[[-101.041 -116.243  -51.664   51.439   31.248   30.082  -68.278  -35.543
  -147.745   -0.091   18.876  -41.660]
 [ 144.426  155.870  123.435   -8.643   -7.055    4.102   47.114  102.390
    87.282   -3.225   14.415   14.804]
 [  -6.926    6.848   98.774  -81.664    0.884  -72.489   50.399 -113.322
    66.162   -4.517   -9.919   22.934]
 [-125.305  -86.631 -160.948   68.672   29.092   38.952  -49.707  -28.942
    15.806   10.903   -9.272  -40.838]
 [-218.916 -184.171 -140.170  -48.544   -9.878  -97.648   68.319  -82.366
  -111.177   11.223  -10.334  -45.920]
 [ 178.277  229.552  -17.239   11.256    8.529   28.718   -9.376  116.461
   -53.255    4.719   26.563   12.888]] => -116.243

[[ 1.0  1.0  1.2  1.5 -0.4 -1.2 -1.7  0.6 -1.8]
 [ 0.3  0.7  1.3  1.5 -0.3 -1.0 -1.5  0.3 -1.2]
 [ 0.5  1.2  0.8  0.5 -0.9 -0.9 -0.4 -0.1 -0.6]
 [ 1.0  1.5  1.1  1.5 -0.6 -1.1 -1.4  0.3 -1.7]
 [ 1.6  1.4  1.1  0.8 -0.9 -1.2 -0.8  0.5 -1.2]
 [ 1.1  1.2  1.3  1.6 -0.6 -1.1 -1.4  0.5 -1.7]
 [ 0.4  0.2  1.3  0.2 -0.7 -1.4 -1.0  0.5 -0.5]
 [ 0.4  0.7  0.8  0.3 -0.6 -1.4 -1.0  0.3 -0.6]] => 1.0

[[-0.188 -0.035 -0.203 -0.139 -0.030 -0.113 -0.043 -0.080 -0.173 -0.021
  -0.009]
 [-0.115 -0.274  0.082 -0.116  0.033 -0.101 -0.260 -0.069 -0.209 -0.194
  -0.068]
 [-0.094 -0.264  0.050 -0.142  0.040 -0.100 -0.280 -0.057 -0.257 -0.155
  -0.074]
 [-0.215  0.011 -0.087 -0.082 -0.124 -0.139  0.218  0.008  0.213 -0.267
   0.093]
 [-0.118 -0.207  0.006 -0.129  0.033 -0.101 -0.282 -0.116 -0.260 -0.135
  -0.069]
 [-0.183  0.004 -0.111 -0.096 -0.074 -0.126  0.084 -0.058  0.033 -0.186
   0.039]] => -0.035

[[-1.5  0.2 -0.2  0.0 -0.9 -0.8  0.6 -0.2 -1.1  0.9 -0.5  0.8]
 [-0.4 -0.4  0.0 -0.4 -0.1  0.3  0.3 -0.3 -0.3 -0.2 -0.2 -0.2]
 [ 0.3 -0.2 -1.6  1.5  1.3 -0.9  0.3 -0.8 -0.1 -0.9 -1.2  0.5]
 [-0.8  0.1  0.9 -1.0 -1.3  0.2  0.0  0.3 -0.4  0.8  0.5 -0.1]
 [-0.8  0.1  0.7 -0.9 -1.1  0.1  0.0  0.3 -0.3  0.7  0.4 -0.1]
 [ 0.1 -0.1 -0.7  0.5  0.6 -0.4  0.0 -0.3 -0.1 -0.6 -0.6  0.1]] => 0.2

[[ -0.2   9.4   5.7   0.9  -3.9  -0.3   4.0  -4.6 -12.7   5.5   7.9   0.6
    6.9]
 [  6.8  -6.2   5.6  12.4  -0.4  14.8 -16.4  -5.9 -14.8 -26.5   4.4   0.5
  -11.1]
 [-10.0 -11.0 -10.1  -8.4  -2.7  -6.4   4.4  -6.7  11.2   7.7  -9.9  -0.4
    5.8]
 [ -2.9   0.4  -5.0  -3.8   5.2  -5.3   6.5  -3.2   8.2  12.1   1.0  -1.1
   10.7]
 [  3.7  18.1  12.0   3.4  20.9  -5.1  -9.4  10.5 -27.5 -21.5  11.2   4.1
  -28.5]
 [ -6.5   3.3   6.7  14.9   6.2  -0.1   0.9   2.9   0.5   4.2  -5.8  -1.0
    3.2]
 [ -5.0  19.0   5.8  12.0  15.5  -3.4   8.9   7.9   3.7   9.9   1.0  -9.0
   -4.6]
 [ -3.7   2.8  -4.4   2.7   5.8  -5.7   6.0  -1.8  10.2   4.6  -4.8  -3.2
    1.8]
 [  5.3  -1.5   3.8  -6.1  11.6 -10.0  -1.9  -0.2  -1.6 -11.6   3.9   1.7
   -5.6]
 [ 18.6 -25.1 -16.1 -15.6  -5.4  19.4 -13.8  -6.8  -4.8 -10.1  10.5 -15.2
  -15.7]
 [ -1.5  -3.5   4.0  10.2 -16.5   6.7   9.8   2.2   7.9   4.2  -6.3   0.1
   10.7]] => 9.4

[[-0.050  0.988 -0.171  1.168 -0.921 -0.295  0.659 -1.690 -1.099 -0.928
   0.686 -0.024  0.188 -0.631]
 [ 1.232 -1.667 -0.030  0.550  0.431  0.042 -1.186  0.063 -0.784  0.213
  -0.405 -1.209 -0.343  0.301]
 [ 1.057 -0.808 -0.771 -0.422 -0.603  0.042  0.730  1.698  0.056 -0.192
   0.383 -0.527 -0.722 -1.514]
 [ 0.008 -1.432 -0.383  1.168  1.464  0.278 -1.470 -1.807 -0.102  0.176
   0.383 -1.101 -0.533  0.007]
 [-1.273  0.129 -0.066 -0.334 -0.046 -0.766 -1.470 -2.391 -0.732 -0.634
  -1.072 -0.168 -0.002  0.399]
 [-0.574 -1.745 -0.559 -1.659  0.192 -0.396 -1.186  0.997  0.370  0.176
  -1.435 -0.670 -1.329 -0.288]
 [-0.749  0.676 -0.383 -2.013 -1.636 -1.035  0.588  0.881 -0.627 -0.965
  -1.375  0.263 -0.192 -0.533]
 [ 0.183 -1.042 -0.876 -2.013 -1.477 -0.295  0.588  1.465  0.475 -0.965
  -1.375 -0.670 -0.647 -0.435]
 [ 0.300  0.910  0.639 -0.334 -1.557 -1.035  0.588  1.582 -1.466 -0.082
  -0.102  0.263 -0.230 -1.317]
 [-0.574  0.364  0.639  1.168  0.431 -0.497 -1.328 -2.274 -1.414  0.029
   0.383 -0.311  0.112  0.056]
 [-1.156 -1.510 -0.312  0.550  1.464  0.244 -0.902  0.296  0.475  0.323
   0.504 -0.024 -1.367 -1.514]] => 0.988
---
Q:
[[ -3 -14 -16  11  29  -6]
 [ -2  12  10  -4 -16   2]
 [-16 -29 -36  28  28  -3]]
A: 28

Q:
[[  5  40  43  31  -7 -37]
 [ -7  28  26   1 -22 -21]
 [  1  44  27  -3  -4 -27]]
A: -3

Q:
[[-51 -12   6  -6 -20  14]
 [-40 -46 -10  15  25   2]
 [-26 -41  -5   0 -35  10]]
A: 0

Q:
[[-27 -27  26 -23  25   5]
 [ 38  38 -21  33 -21   2]
 [-27 -27  25 -23  25   5]]
A: -23

Q:
[[ 32  -1  32  15   2   4]
 [-45  -6   3 -29 -10  -5]
 [-12  -3 -10 -28 -30  -9]]
A: -28

Q:
[[ 42   0 -22  16]
 [ -1  23  15   3]
 [ -7 -25  24 -16]]
A: -25

Q:
[[  7  -1  -5  42  -2  -6]
 [-20  -3   4  14  16  30]
 [ -9  -8  -1  -4  18   7]]
A: -4

Q:
[[-35  18  -4 -21  17  15  25]
 [-18 -13 -11  11   4  45 -19]
 [  6  19  -5 -47   9 -12  48]]
A: 9

Q:
[[-24  38  32 -25 -33  29  26]
 [-30  37  35 -28 -38  31  34]
 [-24  36  32 -24 -37  28  27]]
A: -37
---
[[ -1   4  -3  -1  -3]
 [-40  34  42 -33 -36]]: -36

[[ -7  -4 -42  12   5  17 -20]
 [ -7   5 -35  12 -26  11   0]]: -35

[ 25 -43 -35  30  39 -31 -33]: -35

[ 42 -11  33 -43  -3]: -11

[ 35 -29 -38  31  31]: -29

[  2  20   8 -21 -41  19]: -21

[ 38 -49  19   4]: 4

[[ 19 -33  -3   3  43]
 [ -8  36  11   6 -28]]: -28

[  7  33   3  -3  12 -40   7]: -3

[ 26  41  46 -47 -48  36]: -47
---
45.83	99.11	5.55	-144.25
-32.84	145.59	173.17	33.38
71.17	44.45	9.33	-24.24
: 44.45

82.90	192.49	100.86	-133.82	128.95	-27.34	110.03: 128.95

-0.379	1.100	0.701	-0.025	-0.392	-0.927
-0.621	1.661	0.534	-1.004	-0.440	-1.563
: -1.004

-0.182	-0.099	0.133	0.148	-0.049: 0.133

11.3	-17.4	12.6	10.5	12.2	-16.5: 10.5

-0.038	-0.058	-0.099	0.112: -0.058

6.424	18.794	-17.410	-0.953	-15.651	2.501: -0.953

16.142	-14.704	0.931	11.072: -14.704

2.940	9.093	19.090	3.909	-19.568
2.940	8.621	19.657	3.909	-18.341
: 19.657

151.0	-8.1	89.4	34.8	-140.9: 89.4
---
array([[ 105,   90, -897,  -11],
       [-241,  501, -991,  388]]) | -11

array([766, 132, 261, 344, 390]) | 766

array([[-179,  239,  260,  901, -855],
       [ 464,  595,  260,  631,  435],
       [  50,  645,  260,  -21,  773]]) | 50

array([[  38,  544,  -37,  143,  165],
       [ -81,  660, -481, -525,  112],
       [ 648,  108,  558,  617,  633]]) | 648

array([522, 548, 661, 408,  65, 935]) | 548

array([[ 10,  -8, -13,  30,  -7,  -5],
       [-18, -17, -36,  10,  10,  -7]]) | -17

array([[3979, 3822, 6178, 7174, 8548, 5179, 5000],
       [5196, 3166, 6178, 9132, 6950, 5179, 3165],
       [3979, 4301, 6178, 6343, 6354, 5179, 3165]]) | 6178
